[[-18  13]
 [-61  29]
 [ 20 -48]
 [ 27 -30]
 [-17 -60]]
=>
[-18  29]

[[ 45 -18  40]
 [ 33 -10  37]]
=>
[ 45 -10]

[[-26  36 -37 -41  55]
 [-42  33 -17 -38 -27]
 [-55 -45  54  -6   7]]
=>
[-26  33  54]

[[-31 -11  50 -27]
 [-31  -3 -46 -17]]
=>
[-31  -3]

[[48 18]
 [ 2 38]
 [-3 30]
 [59 22]]
=>
[48 38]

[[-21 -10  20  34]
 [  8 -36 -22  11]
 [-53 -15 -15  11]
 [-12  15  -9 -41]
 [-38   9 -27  -9]]
=>
[-21 -36 -15 -41]
---
[[ 13  16 -20  56   3]
 [ 30  28  64 -13  40]
 [ 13  16 -20  56   4]
 [ 30  28  63 -12  40]
 [ 26  13   9  14 -10]
 [ 30  27  64 -13  40]]
=>
[[ 56   3  13  16 -20]
 [-13  40  30  28  64]
 [ 56   4  13  16 -20]
 [-12  40  30  28  63]
 [ 14 -10  26  13   9]
 [-13  40  30  27  64]]

[[ -4  17  13   7 -32 -36   2   6 -37 -15]
 [-12 -33 -30   0  40 -17  17  50  32  27]
 [ 40   2 -32  36   0 -34  31  16 -29   2]]
=>
[[-37 -15  -4  17  13   7 -32 -36   2   6]
 [ 32  27 -12 -33 -30   0  40 -17  17  50]
 [-29   2  40   2 -32  36   0 -34  31  16]]

[[ 48  14 -35]
 [ 52  14 -31]
 [ 20 -41  22]
 [  7  13 -55]
 [ 18 -34  11]
 [-36  32  20]
 [ 11 -23   4]
 [-59  33  17]
 [ 24 -11  -2]
 [ 44  12 -31]
 [ 14  11 -58]
 [ -7  16  44]]
=>
[[ 14 -35  48]
 [ 14 -31  52]
 [-41  22  20]
 [ 13 -55   7]
 [-34  11  18]
 [ 32  20 -36]
 [-23   4  11]
 [ 33  17 -59]
 [-11  -2  24]
 [ 12 -31  44]
 [ 11 -58  14]
 [ 16  44  -7]]

[[ 19  31  12  23 -16  28  25]
 [ 21  10  29  17  57  12  15]
 [ 25  -5  18   5  54  21  10]]
=>
[[ 28  25  19  31  12  23 -16]
 [ 12  15  21  10  29  17  57]
 [ 21  10  25  -5  18   5  54]]

[[  0 -18   4   6   0]
 [  1  22  -4  -1  -5]
 [  1 -56  -2  -6  -5]
 [ -5 -14   6   1  -1]
 [ -2   1  13 -13  -5]
 [  8   8  18   0   2]
 [ -1 -19  -4  10  -4]
 [  0 -20   3  -3   1]
 [-13  -7   0   9  -2]
 [ -5 -10  12   5  -5]
 [ 12  34  20  -5  -3]]
=>
[[  6   0   0 -18   4]
 [ -1  -5   1  22  -4]
 [ -6  -5   1 -56  -2]
 [  1  -1  -5 -14   6]
 [-13  -5  -2   1  13]
 [  0   2   8   8  18]
 [ 10  -4  -1 -19  -4]
 [ -3   1   0 -20   3]
 [  9  -2 -13  -7   0]
 [  5  -5  -5 -10  12]
 [ -5  -3  12  34  20]]

[[ 56  54  -7]
 [ 53  56  -6]
 [ 57 -54 -25]
 [ 55  46  14]]
=>
[[ 54  -7  56]
 [ 56  -6  53]
 [-54 -25  57]
 [ 46  14  55]]
---
[[-8 14  4]
 [46 45 25]
 [-9 14  4]]
=>
[[-8 14]
 [46 45]
 [-9 14]]

[[ 1 16 47]
 [ 0  0 36]
 [16 48 46]]
=>
[[ 1 16]
 [ 0  0]
 [16 48]]

[[ 46  45 -48  46]
 [-46 -46 -44 -48]
 [-47 -46 -49 -46]
 [ 47  46 -47  45]
 [ 43  46 -20 -30]]
=>
[[ 46  45]
 [-46 -46]
 [-47 -46]]

[[  8   8 -21]
 [ 58   1  51]
 [  6   7 -26]]
=>
[[ 8  8]
 [58  1]
 [ 6  7]]

[[-35  30  50  -8]
 [  6 -25   8  -4]
 [  8   2 -12 -12]]
=>
[[-35  30]
 [  6 -25]
 [  8   2]]

[[ 12  42  18  35]
 [ 10  43  15  36]
 [-38 -27 -34 -49]]
=>
[[ 12  42]
 [ 10  43]
 [-38 -27]]

[[ 45 -20  58  -9 -19]
 [-23 -17  13  17  11]
 [-17  19   9  -6 -34]]
=>
[[ 45 -20]
 [-23 -17]
 [-17  19]]
---
[[  1   5  -5  26  10  43  -4]
 [-17 -19  -9  40  10 -13   5]
 [ -2 -25  24  24  26  19 -12]
 [ -6  20 -50  -4 -10   7   9]
 [  4 -13  14 -11  13  -3  32]
 [ 23  14  25  12  19   6 -24]
 [ 18  29  -8 -17  22   1  -4]]
=>
[[-17 -19  -9  40  10 -13   5]
 [ -6  20 -50  -4 -10   7   9]
 [ -2 -25  24  24  26  19 -12]
 [  1   5  -5  26  10  43  -4]
 [  4 -13  14 -11  13  -3  32]
 [ 18  29  -8 -17  22   1  -4]
 [ 23  14  25  12  19   6 -24]]

[[-20   7  21 -22  11  -8  -2]
 [ 29  -8  -9  16 -18  48 -35]
 [ 16   2 -32   5  13  -2 -13]
 [-41   7  -6 -38  26 -13  -7]
 [-11   2   8  18 -12  -4 -13]
 [-22   5 -13 -40  17 -28   3]]
=>
[[-41   7  -6 -38  26 -13  -7]
 [-22   5 -13 -40  17 -28   3]
 [-20   7  21 -22  11  -8  -2]
 [-11   2   8  18 -12  -4 -13]
 [ 16   2 -32   5  13  -2 -13]
 [ 29  -8  -9  16 -18  48 -35]]

[[ 46  46]
 [ -7  18]
 [ 11 -44]
 [ 55 -27]
 [-19  23]
 [-51 -26]
 [ 22   4]
 [ 18  53]]
=>
[[-51 -26]
 [-19  23]
 [ -7  18]
 [ 11 -44]
 [ 18  53]
 [ 22   4]
 [ 46  46]
 [ 55 -27]]

[[ 31 -44]
 [ 35 -38]
 [ 58  10]
 [ 42  10]
 [ 52 -55]]
=>
[[ 31 -44]
 [ 35 -38]
 [ 42  10]
 [ 52 -55]
 [ 58  10]]

[[-49  36  -9   8  17  23 -37]
 [-26  29 -44  43 -30 -12 -40]
 [ 34 -56 -28 -11 -57 -57  11]
 [ -1  -1   0  -2   0  -1  -1]
 [-25  27   7   4  24  25 -13]]
=>
[[-49  36  -9   8  17  23 -37]
 [-26  29 -44  43 -30 -12 -40]
 [-25  27   7   4  24  25 -13]
 [ -1  -1   0  -2   0  -1  -1]
 [ 34 -56 -28 -11 -57 -57  11]]

[[ -8  -3 -13  -1  -1  -7 -12  -4  -7]
 [  3  -7  -5  -3   5   2   0   4  -6]
 [ 53 -14   3 -15 -24  -6 -25  15   9]
 [-12  -2  -3   2   2  -2   1  -1  -2]
 [ -1  -4  -6  -2   4   0  -2   1  -6]
 [-15  10   0   5   2  -2   2  -9  -1]
 [ -3 -13  -5  -1   2   1   2   7   0]
 [  2 -13  -6  -4   4   1  -1   8  -6]]
=>
[[-15  10   0   5   2  -2   2  -9  -1]
 [-12  -2  -3   2   2  -2   1  -1  -2]
 [ -8  -3 -13  -1  -1  -7 -12  -4  -7]
 [ -3 -13  -5  -1   2   1   2   7   0]
 [ -1  -4  -6  -2   4   0  -2   1  -6]
 [  2 -13  -6  -4   4   1  -1   8  -6]
 [  3  -7  -5  -3   5   2   0   4  -6]
 [ 53 -14   3 -15 -24  -6 -25  15   9]]
